In the rows, zero is written as 128.
Each named turn below is shown by a few rows before and after it. Which turns, in which order, take the first row of each later pair to the second? The first pair is answered.
turn j197:
[120 112 133 163 163 146 128 117 129 136  87 163 123 112 121 142 128 126
 155] => [101  81 164 112 113 118 121 108 126 122 106 154 130 112 133 130 141 118
 156]
[134 148 148 143 141 161 134 125 119 138 132 131  97 130 146 129 100 136
 129] => [119 134 169 128 118 152 127 124 116 143 144 134 104 124 151 132 112 135
 136]
[144 154 136 111 145 138 127 126 146  97 144 127  85  97 117 145  98 124
 143] => [131 153 146 130 146 146 125 131 135 117 145 149  85  85 116 158 110 131
 152]
[129 121 159 172 106 154 137 126 108 125 149 161 149 136 130 158 142 139
  68] => [137 116 159 137  84 134 134 123 117  94 156 138 149 146 136 142 137 129
  63]
turn j668:
[124 153 108 137 135 134 116 145 135 147 131 103 124  93  87 160 125 148
 133] => [131 164 108 122 124 128 116 144 138 137 143  89 124 105  94 149 120 142
 120]
[175 117 137 110 131 125 123 126 112 114 132 137 167 139  96 104 119 114
  96] => [168 108 148 104 125 121 121 122 106 114 130 149 169 142  99 107 127 106
  98]
[149 179 108 165 158 157 114 146 139 131 136 105  98 121 121 130  94 129
 100] => [149 177 119 132 131 142 116 151 143 109 158  90 102 132 136 112  96 120
  85]
turn j229:
[146 109 146 107 125 107 139 109 153  87 136 151 119 136 163 102 132  99
 133] => [120 116 108  94  94  86 114 113 150 116 135  99 145 151 137 115 140 136
 110]
[105 111 165 157 131 145 128 129 101 168 127 175 155 120 155 132 147 129
 150] => [105 101 166 140 118 129 131 127 103 152 129 163 168 140 172 111 152 123
 137]
[ 93 130 143 164 134 147 133 145 106 149 118 189 124  96 131 155 137 122
 166] => [100 102 158 136 114 127 151 139 111 107 126 185 145 131 177 117 138  96
 152]
[141 116 135  85 108  93 155 120 138  63 145  86 121 131 157 101 142 110
 160] => [121 138  96  87  93  94 128 124 133 106 142  48 131 123 109 133 144 152
 148]
turn j785:
[116 169 183  97 106 128 131 166 105 119 175 172 102 107 182 135 143 131
 129] => [117 196 163 111 120 141 122 177 102 132 173 163  90  97 162 153 130 147
 122]
[164 124 105 163 152 140 156  96 119 160  74 199 136 103 124 129 107 118
 167] => [183 112 126 138 141 130 167  92 127 113  91 192 137 119 154  99 103  93
 159]
[170 141 118  98 132 147 123 123 159  92 101  77  85  94  80 135  81 118
 160] => [124 101 126 122 132 149 111 115 141 149  73 111 110  83  65 164 110 136
 190]
Pairs:
Each pair is 2 to 3 turns apart.
[165 131  90 141 143 137 157 130 126 110 129 122 125 123 134 131 127 139
 119] => [162 113 104 143 144 133 164 126 125 104 123 138 132 130 146 128 134 127
 129]
j785 j229 j785
[125 184  64 149 129 158 120 139 103 177 123  80 166 142 140 110 112 152
  69] => [ 76 128 177 121  87 156 117 139  82 182 156 177 147  82 171 122 137 121
 123]
j229 j197 j229
[159 144  73 103 122 153 137 148 130  86  93 114 135 171 111 130 106 114
  96] => [139 127  93 150 155 178 137 141 116 127  68 175 129 140 107 157 119 109
 134]
j785 j229
[ 81  93 171  94  81 103 115 143 117 147 150 158 146 125 125 128 152 136
 157] => [ 77 114 141 134 117 130 111 144 117 184 121 163 136 111  90 156 148 155
 171]
j229 j668
[130 111 145  66  74  96 119 124 138  91 151  96 143 132 128 117 126 115
 104] => [129 154 143 124 125 145 111 130 133 142 135 144  96  65  74 178 111 133
 141]
j229 j229
[171 127 145 163 174 173 135 133 128 146 128 133 116 124 123 148 121  89
 129] => [189 131 139 140 165 158 142 131 145 119 126 106 110 137 123 132 108  79
 119]
j197 j197 j197
[129 144  98 133 113 124 106 142 130 140 127  98 138 130 112 158 133 136
 114] => [121 116 158 125 101 125 120 134 125 119 148 150 118 103 133 149 142 106
 142]
j229 j197 j229
[171 154  89 173 195 150 127 100 149 133  97 123  98  99  75 159  99 126
 148] => [126 148 140 193 179 162 125 125 109 172 134 183 109  80 112 168 119 134
 158]
j668 j229 j197
[142 127 162 110  96  99 122 138 118 103 143 150 126 156 150 106 135 146
 123] => [158 168 109 147 135 127 110 142 123 133 121 135 109 133  98 138 116 172
 126]
j229 j197 j229
[149 145  73 148 164 136 119 119 133 127  88  95 134 140  91 133 121 138
 122] => [123 110 143 168 169 156 138 119 110 144  98 176 137 121 140 129 144 114
 153]
j229 j229 j197
[106  98 156 156 159 135 136 125 128 130 159 156 136 136 158 140 155 156
 115] => [ 97 116 129 155 154 129 118 126 129 152 151 126 132 120 116 163 153 179
 110]
j197 j785 j785
[147 212  80 135 155 134  98 157 119 127 157  76 101 133 106 126 115 161
 106] => [136 209 116 120 128 123 106 175 104 119 193  91 109 136 140 112 120 154
  96]
j668 j197 j668
[150 121 118 194 160 175 166 142 130 133 111 134 157 133 170 110 104 123
 135] => [103 102 109 177 114 152 139 151 116 172 122 106 193 143 162 119 128 155
 125]
j229 j229 j197
[ 85 159 120 113 113 138 106 148 150 159 113 134 153  90 100 162 121 176
 142] => [ 99 165 149 117 127 148 117 147 154 137 120 160 123  69 108 157 106 153
 153]
j668 j197 j229
[146 165 120 145 115 143 120 125 144 105 153 112 112 150 114 144 122 116
 139] => [141 130 130 138 114 130 128 110 146  91 129 127 129 172 128 130 135  98
 151]
j785 j785 j197
[141 125 146 130 137 138 138 136 124 109 131 146 123 120 138 118 125 110
 143] => [123 112 156 115 112 126 125 138 120 118 136 139 128 116 129 124 134 116
 145]
j785 j785 j197
[141 118 126  90 101 110 134 144 124 116 140 107 138 137 142 112 127 145
 114] => [134 144 104 117 119 133 123 153 111 156 135 109 134 120 112 141 126 169
 112]
j785 j197
[108  89  87  52  82  56 100  81 154 133 102  42 126 155  95 125 137 121
 139] => [153 116  41 110 159 101 120  73 168 131  63  47 106 163  74 129 116 118
 145]
j668 j197
[129 119 121 140 143 139 123 128 138 137 107 145 131 131 130 115 126 124
 131] => [132 133 118 110 114 130 117 132 140 123 131 113 126 134 128 112 120 135
 114]
j197 j785 j229
[141 124 109 166 168 146 112 127 126 140 131 120 125 127 112 139 122 150
 128] => [146 141 131 121 134 134 106 141 123 117 178 106 111 119 121 130 114 150
 115]
j197 j785 j785
[111 129 126 135 121 141 124 155 119 180 132 151 133 112  92 145 144 155
 144] => [137 159  95 129 128 139 126 165 126 162 144 112 134 129  96 130 124 161
 119]
j668 j668
[129 157 110 147 128 109 131 140 123 137 173 135 148 167 155  80 119 154
  58] => [104 145 118 177 139 124 128 141 102 176 159 170 149 148 147 107 131 165
  81]
j197 j785 j229
[150 105 123 101 124 122 141 111 152  87 120 113 150 171 159  88 132 106
 111] => [147 116  86 126 147 130 132 111 153 117  97  97 160 184 137 104 129 125
 104]
j668 j197 j229
[107 115 151 122 120 126 111  99 129 151 113 151 101  68  83 168 124 117
 166] => [116  82 166  77  84  88 126  95 137 103 123 125 134 124 136 118 134  94
 136]
j229 j229
[ 99  54 148 107  97 104 136  89 143 118 105 147 150 131 122 133 152 105
 155] => [155 123  71 162 172 142 156 103 154 114  88 116 137 155 108 128 116 122
 123]
j197 j197 j668
[ 86 105 119 107  87 126 112 118 108 148 122 112 165 132 116 131 159 124
 122] => [113 122  87 157 140 153 130 117 110 155  93 121 161 142 111 133 148 126
 122]
j785 j197 j785
[ 93 130 136  89  67 106  99 135 120 150 153  99 147 120 119 143 145 160
 114] => [ 89 128 162 131 108 141 112 132 112 172 136 163 121  78 106 166 142 150
 151]
j668 j229
[156 103 128 104 109 132 137 107 144 100 126 121 115 123 128 104 118 128
 144] => [128  97 119 132 116 140 125 105 128 146 105 142 124 110 106 134 131 148
 163]
j785 j785
[135 140 138  93  90 122 103 128 150 122 147 109 101  97  91 149 133 154
 128] => [159 140 162 133 143 152 134 123 145 109 135 175  89  96 126 138 130 123
 146]
j197 j197 j229
[161 168 122 132 147 131 120 146 149 140 137 111  75 100  74 144  94 141
 133] => [164 167 122 154 167 140 129 145 143 147 122 129  81 108  84 142  95 140
 137]
j229 j785 j668
[133 147 100 110 105 124  92 118 136 124 117  79 110 111  77 133 107 129
 141] => [116 105 168 117 110 128 107 106 128 115 119 156 105  89 112 126 123  98
 172]
j229 j197 j785
[123 137 104 170 176 133 143 120 138 152  56 148 136 133 140 142 122 109
 137] => [157 161 104 143 174 128 153 123 154 108  81 129 118 146 157 116 100  91
 116]
j785 j785
[118  75 131  80 116  93 100  84 138 114  80 119 137 146 113 115 154  92
 175] => [158 155  85  87 138 114  93 104 149 108 107  69  94 124  72 133 116 118
 149]
j785 j229
[146 166  96 134 142 124 152 148 121 108 144 100 129 171 149  99 109 129
  86] => [131 161 110 112 116 116 144 154 118 110 161  93 130 165 148 104 116 134
  83]
j229 j668
[110 184  96 145 146 132 101 127 138 189 104 159  98 112 140 142 112 173
 120] => [ 77 148 129 111  96 107  89 123 131 193 119 167 107 103 146 143 128 165
 130]
j197 j668
[153 155  90 126 149 159 107 134 133 112 134 118  97 100  95 137 112 128
 141] => [152 149 100 162 179 170 129 137 121 118 126 155 112 124 130 125 119 122
 140]
j229 j229 j197
